cols: Q E D V N T R A
gikev: [125 151 192 167 127 101 144 107]
sas: [120  80  86 143 157 127 158 120]
rez: [ 94 144 101  84 107  88 103  99]
fuma: [173 166 152 146 142 154 173 141]
gov: [152  77  85 152 156 115 154 152]
rimal: [160 170 171 155 137 145 158 144]
Bor: [111 121  95 114 130  68 119  90]
zude: [ 86 137 123  79  93 138  90 132]
gib: [125 151 192 167 127 146 115 153]
pigo: [108 140 188 155 119 153  98 157]
Sipo: [147  76  85 147 156 110 148 110]
places gov: [152] -> 0 3 7
col: [144 158] -> R
places sas: [120] -> 0 7

cols: G B Z K
fav: [102 133 114 102]
metef: [102  77 133 114]
bolo: [103  77  91 176]
kipi: [ 84  86 119  94]
vemol: [210  61  89 137]
Selo: [81 81 81 81]
Pag: [ 77 133 114 103]
order: [103 114 133  77] -> Pag
places Selo: [81] -> 0 1 2 3
tail: [102  77 133] -> [114]
tail: [103  77] -> [ 91 176]
tail: [102  77] -> [133 114]
tail: [210  61] -> [ 89 137]
order: [ 61 137  89 210] -> vemol

cols: J U P F C Y
Fopo: [109  73 171 101 133  49]
zimu: [122 111 146 137 131 137]
vov: [123 111 146  51  61  43]
siv: [119  83 166 139  91 108]
col: [122 123] -> J
places zimu: [122] -> 0

cols: S W X H
Mosu: [112  73 112 112]
ren: [101 151 108 106]
tigig: [108 101 105 151]
order: [101 151 108 105] -> tigig
places Mosu: [112] -> 0 2 3
places tigig: [105] -> 2
col: [112 108] -> X
col: [106 151] -> H

cols: zevu lelop kazu kipur
ritum: [ 47  91  84 115]
lefa: [131 128  49  44]
zur: [ 91 123 158 128]
kuz: [116  91  47  84]
dibo: [ 91 122 128 105]
gatar: [169 169 149 123]
Koz: [ 91 122 155 134]
order: [ 47  84  91 115] -> ritum
tail: [169 149] -> [123]

cols: sibes gez geseb zogav limek lakev ter
vizu: [110 104 127 145 148 145 106]
kopa: [146 134  59  55  63 179 139]
das: [106 145 104 127 148 109 145]
bugad: [136 151 154 110 139 125 143]
Tises: [107 126 122 124 143 137 120]
Renu: [154 110 139 124 143 136 151]
tail: [110 104 127 145] -> [148 145 106]
tail: [124 143 137] -> [120]
order: [106 145 148 145 127 104 110] -> vizu
order: [151 136 143 124 139 110 154] -> Renu

cols: Nitur Pezal teto Fal
rupu: [186  85 181 136]
kefib: [ 89 135  65  98]
tida: [171 160 152 212]
nula: [ 94 149  67 155]
fanul: [153 134 175 166]
col: [181  65 152] -> teto
order: [ 67  94 155 149] -> nula
col: [ 65 152  67 175] -> teto

cols: Loku pipo vuveb zevag
pazat: [ 46 165 183 104]
zomu: [128 138 183 127]
Tamap: [122  50 192 145]
giked: [ 58  65 104 178]
divu: [ 52 145 138 198]
dom: [ 56 141  56  68]
Dogu: [128 139 128 139]
Rekam: [ 56 140  56 190]
pib: [151  83  79 161]
Narok: [ 84 134 121 108]
Kal: [ 92 144 206  78]
col: [ 58  52  56 128  56 151  84] -> Loku
order: [128 128 139 139] -> Dogu
tail: [ 56 141  56] -> [68]
places Dogu: [128] -> 0 2
order: [141  56  68  56] -> dom

cols: teli vapo Mun tifup duvel Voge num
pifuz: [142  68 148 110 119 133 105]
Tuvuf: [ 84 100 108  74  86 154  84]
ralu: [205 142 126 134 150 131 135]
pesuf: [ 84  71 116  93 117 118 108]
tir: [182 109 113 127 138 118 126]
Pudi: [ 97 157 145  57  64 163  98]
col: [110  74 134] -> tifup
places Pudi: [98] -> 6

cols: vetir buku Biv lebun
rer: [ 60 159 178 169]
Nado: [ 52 186 116  95]
duvim: [ 60 158 116 117]
order: [ 60 159 169 178] -> rer
order: [117 116 158  60] -> duvim
places duvim: [158] -> 1
tail: [ 60 159] -> [178 169]

cols: Bomo sigu tizik figus
tepa: [135 188 123 154]
bizi: [165 158 135 140]
dak: [119 171  87 120]
nev: [121  72 112  98]
Leg: [124 156  80 127]
zadav: [119 171  93 138]
tapit: [159 112  78 102]
laf: [185 161 153 145]
Zoze: [127  80 157 124]
order: [124 127 156  80] -> Leg
col: [135  87 112  80] -> tizik
col: [ 80  93  78 153 157] -> tizik

cols: Sut Tofov Sabuv zar
vare: [114 138 126 147]
foror: [108 125 145 210]
Gam: [137 146 142 151]
kodo: [127 114 147 138]
nuz: [113  99 130 142]
vum: [140 113 147 138]
tail: [ 99 130] -> [142]
order: [114 127 138 147] -> kodo
tail: [125 145] -> [210]

cols: Vor Zovim zuf vilod
gab: [ 99 156 154 154]
luve: [ 58 204  51 205]
Kud: [ 88 149 168 149]
noto: [194  43 195 110]
mopa: [118 188 113  75]
Noka: [148 163 156  60]
vuz: [162 104 141 126]
segun: [194 109 195  43]
peb: [ 85 163 156  60]
order: [110 195  43 194] -> noto
places Kud: [149] -> 1 3
col: [205 149] -> vilod
places gab: [154] -> 2 3

cols: buz mibok Sedir kose
Vome: [163 163 201 163]
rafi: [190 191 191 200]
nad: [207  78 117 201]
tail: [190 191] -> [191 200]
places rafi: [200] -> 3
places Vome: [163] -> 0 1 3
order: [201 117  78 207] -> nad
col: [190 207] -> buz
places nad: [117] -> 2

